[[134 116 135 116]
 [119 132 126 111]
 [117 103 115 114]] -> 116

[[133 129 117 138 152 133 147]
 [135 126 120 139 153 129 148]
 [134 104 142 132 119 106 127]] -> 147

[[108 128 127 127 128 128 127]
 [156 128 128 129 128 128 129]
 [151 130 130 131 129 128 129]] -> 127

[[150 155 146 127 130]
 [125 128 126 108 141]
 [149 155 145 126 128]] -> 130

[[120 132 126 136 127 117 132]
 [128 130 126 146 125 127 131]
 [106 138 122 145 130 122 139]] -> 132

[[153 142 155 114]
 [143 136 107 141]
 [140 134 107 143]] -> 114

[[125 132  98 123]
 [111 146 132 125]
 [128 126 130 143]] -> 123
---
[[116 115 117 119]
 [144 154 105 125]
 [140 142 123 124]] => 140

[[124 119 143 136 139 119 115]
 [110 138 136 106 128 126 137]
 [127 119 142 126 103 129 142]] => 127

[[123 158 130 124 143 119 122]
 [132 103 130 139 114 132 136]
 [108 127 123 124 158 151 115]] => 108

[[123 137 133 146 118]
 [117 139 125 140 108]
 [112 125 110 108 106]] => 112

[[140 117 120 136 137 120 140]
 [149 134 109 128 150 130 106]
 [136 146 104 118 153 133 113]] => 136

[[136 139 156 128 131]
 [141 108 140 134 112]
 [120 148 137 107 128]] => 120

[[122 114 121 114 116]
 [116 112 115 125 145]
 [145 125 123 109 106]] => 145

[[133 131 136 127]
 [123 119 144 119]
 [101 101 135 116]] => 101
---
[[144 126 121 155 128 113 108]
 [133 109 104 135 138 111 100]] >> 108

[157 154 156 155 151 122 130] >> 151

[107 100 133 142 154 122 109] >> 109

[[125 122 152 142 147 122 135]
 [117 123 115 133 127 144 114]] >> 117

[105 116 129 108] >> 116

[102 121 109 136 132 118 125] >> 118

[[127 136 132 106 132]
 [123 108 124 143 126]] >> 123

[116 114 117 115 102  98 134] >> 114

[121 128 140 124 116 156 127] >> 124
---
[137 127 149 147 103] out 127

[[115 153 146 126 142 130]
 [104 146 131 124 133 135]] out 146

[[103 134 146 119 136 120 133]
 [108 140 128 131 144 136 103]] out 140

[143 131 119 117 103 128] out 131

[[122 136 154 124 135 146 138]
 [119 153 141 119 147 119 132]] out 153

[117 112 128 135 151 130] out 112

[[116 122 148 113 132 108 129]
 [144 148 147 134 124 150 111]
 [132 131 141 144 137 120 119]] out 131
---
[[143 135 125 105 140 135 143 112 101 119 126 119 118 122 153]
 [147 132 126 104 132 129 146 121  98 116 125 120 116 115 153]
 [140 129 126 113 126 124 141 132 108 117 127 122 117 112 141]
 [146 134 126 103 136 133 145 116  98 117 126 119 117 118 154]
 [138 129 126 115 127 124 139 133 110 118 128 122 118 113 139]] Answer: 139

[[118 135 137 119 127 120]
 [112 132 129 117 134 110]
 [136 143 146 118 121 136]
 [139 128 127 135 131 142]
 [134 122 124 131 131 135]
 [134 136 147 121 117 137]
 [152 133 140 128 127 146]
 [128 131 142 123 130 129]
 [131 127 118 131 133 129]] Answer: 129

[[131 137 130 124 135 123 123 134]
 [120 132 133 122 147 110 105 109]
 [138 134 123 127 133 124 122 129]
 [124 129 125 151 150 134 134 118]
 [146 121 130 129 143 135 123 124]
 [126 126 137 116 135 123 122 128]
 [127 117 127 124 133 131 143 131]
 [132 129 124 125 143 118 117 117]] Answer: 117

[[113 140 106 116 114 131 123 152 105 135 112 152 104 112 129 142]
 [146 148 130 107 155 105 118 102 153 137 138 149 126 128 123 125]
 [146 140 153 106 104 127 135 112 113 151 126 108 121 132 133 149]
 [120 130 153 109 119 122 151 128 153 120 106 146 129 108 108 138]
 [113 109 148 144 111 119 105 128 125 146 114 146 151 103 131 148]
 [125 129 104 133 133 125 146 129 123 103 127 116 137 144 134 132]
 [106 143 154 134 140 143 142 124 155 136 152 113 123 137 131 117]
 [125 152 110 103 139 129 113 139 134 133 118 114 141 111 115 106]] Answer: 106

[[125 127 123 126 125 133 129 123 124 124 127]
 [117 116 111 118 122 128 123 127 129 141 129]
 [132 135 129 157 131 130 124 137 112 114 125]
 [130 129 124 120 121 132 136 123 124 123 129]
 [127 122 112 121 114 130 136 127 118 127 130]
 [123 138 124 128 139 134 113 120 115 109 138]] Answer: 138

[[115 135 151 140 125 146 133 134 116 131 118 125]
 [135 122 119 120 120 127 124 122 125 126 124 135]
 [111 135 151 135 125 146 133 134 119 126 121 130]
 [139 139 128 115 142 127 126 130 105 117 121 128]
 [144 119 142 151 128 139 114 122 122 150 139 139]
 [135 119 119 125 123 124 121 122 125 121 124 135]] Answer: 135
---
array([[134, 124, 135, 129, 127, 129, 129],
       [123, 132, 143, 140, 143, 127, 121],
       [128, 139, 104, 120, 114, 114, 122]]) gives 128

array([[153, 122, 150, 150],
       [134, 153, 143, 113],
       [122, 124, 127, 133]]) gives 122

array([[145, 134, 158, 140, 112],
       [128, 139, 127, 140, 112],
       [128, 139, 127, 140, 112]]) gives 128

array([[140, 120, 106, 124],
       [156, 111, 133, 128],
       [111, 142, 138, 125]]) gives 111

array([[128, 111, 131, 125, 121, 138],
       [120, 115, 122, 132, 123, 135],
       [112, 132, 128, 142, 119, 152]]) gives 112

array([[117, 107, 123, 133, 104, 141],
       [122, 142, 138, 122, 148, 156],
       [118, 126, 140, 144, 103, 124]]) gives 118

array([[124, 143, 117, 128, 113],
       [136, 106, 133, 111, 127],
       [102, 133, 104, 118, 143]]) gives 102
---
[[108 116 143 129 117 124 135]
 [151 127 101 113 148 134 125]
 [ 99 114 146 131 133 131 130]] out 143

[122 142 138 119 103] out 138

[108 126 106 115 126 129 120] out 106

[141  98 128 103 143 136] out 128

[[119 140 143 121]
 [103 125 142 138]] out 143

[137 137 141 150] out 141
---
[153 115 111 120] ans = 115
[135 103 108 121 112 113 124] ans = 108
[153 107 130 110 134] ans = 110
[141 150 139 152 149 126] ans = 139
[133 105 115 111 134 106 140] ans = 106
[137 115 134 114 143 122 156] ans = 115
---
[[134 141 108 142 124 131]
 [125 106 121 115 135 135]] --> 135

[[122 127 107 157 125]
 [124 129 118 139 131]] --> 139

[[147 127 137 150 152 130 130]
 [113 116 132 147 113 108 133]] --> 108

[[135 125 147 148 128 129 136]
 [117 130 154 107 125 130 125]] --> 130

[[138 128 137 153 135]
 [137 127 137 155 135]] --> 155

[[139 128 120 138 140]
 [141 139 155 113 131]] --> 113
---
[146, 140, 155, 143, 138, 132] 143
[[156, 136, 144, 112, 137, 131, 141], [141, 151, 130, 128, 142, 119, 132]] 142
[123, 142, 143, 149, 127, 100, 117] 127
[135, 126, 134, 128, 152] 134
[114, 149, 129, 133] 149
[102, 141, 119, 157] 141
[[137, 128, 137, 105], [137, 127, 136, 106]] 127
[[140, 131, 109, 111, 139], [153, 122, 128, 131, 140], [124, 133, 127, 130, 107]] 127
[147, 149, 113, 125, 131, 140] 125
---
[[113 144 101 146]
 [132 131 124 147]
 [111 118 122 129]] gives 147, 146

[106 122 118 145 101] gives 145, 122

[122 106 124 142 152] gives 152, 142

[[137 136 106 136 122]
 [142 132 116 131 136]
 [130 102 120 138 119]] gives 142, 138

[[126 129 132 132 119]
 [152 135 125 127 131]
 [130 137 129 133 124]] gives 152, 137

[[105 133 124 125 130 124]
 [120 140 127 144 129 127]] gives 144, 140

[140 128 153 143 109 108] gives 153, 143

[127 122 120 123 110 102 111] gives 127, 123
---
[138 123 107 103 116 111 147] -> 116

[[123 126 126 123 131]
 [126 127 132 130 129]
 [136 126 107 135 129]] -> 127

[136 124 102 125 138] -> 125

[107 127 158 123 128 134 113] -> 127

[137  99 118 130 113] -> 118

[149 122 106 139 144] -> 139
---
[[126 109 142 142 121 126 123]
 [121 127 120 147 126 120 115]
 [132 101 127 144 135 129 125]] ==> 101

[[122 129 117 134]
 [140 126 150 129]
 [141 129 147 126]] ==> 129

[[124 131 136 136 127]
 [129 126 135 139 128]
 [126 131  99 100 128]] ==> 131

[[113 138 126 156]
 [127 125 128 128]
 [126 133 128 128]] ==> 133

[[126 122 108 128 117 121]
 [123 123 114 134 114 107]
 [114 130 158 117 140 141]] ==> 130

[[142 103 102 143 135 147 148]
 [138 141 134 126 140 136 117]
 [116 120 134 117 115 124 137]] ==> 120

[[124 132 118 153 130]
 [101 121 128 113 134]
 [127 129 126 137 132]] ==> 129
---
[119 117 140 151 135 136 127] => 117

[[138 113 103 134 103]
 [117 130 104 103 152]] => 130

[[143 146 137 137 135 123]
 [124 136 138 103 134 129]] => 136

[102 120 137 122 131] => 120

[[133 118 109 143]
 [131 127 109 153]] => 127

[127 151 133 118 111] => 151

[[137 130 128 137 137 155 127]
 [122 134 110 112 112 111 142]] => 134

[[135 125 127 123 131 104 138]
 [121 120 121 126 134 137 109]] => 120
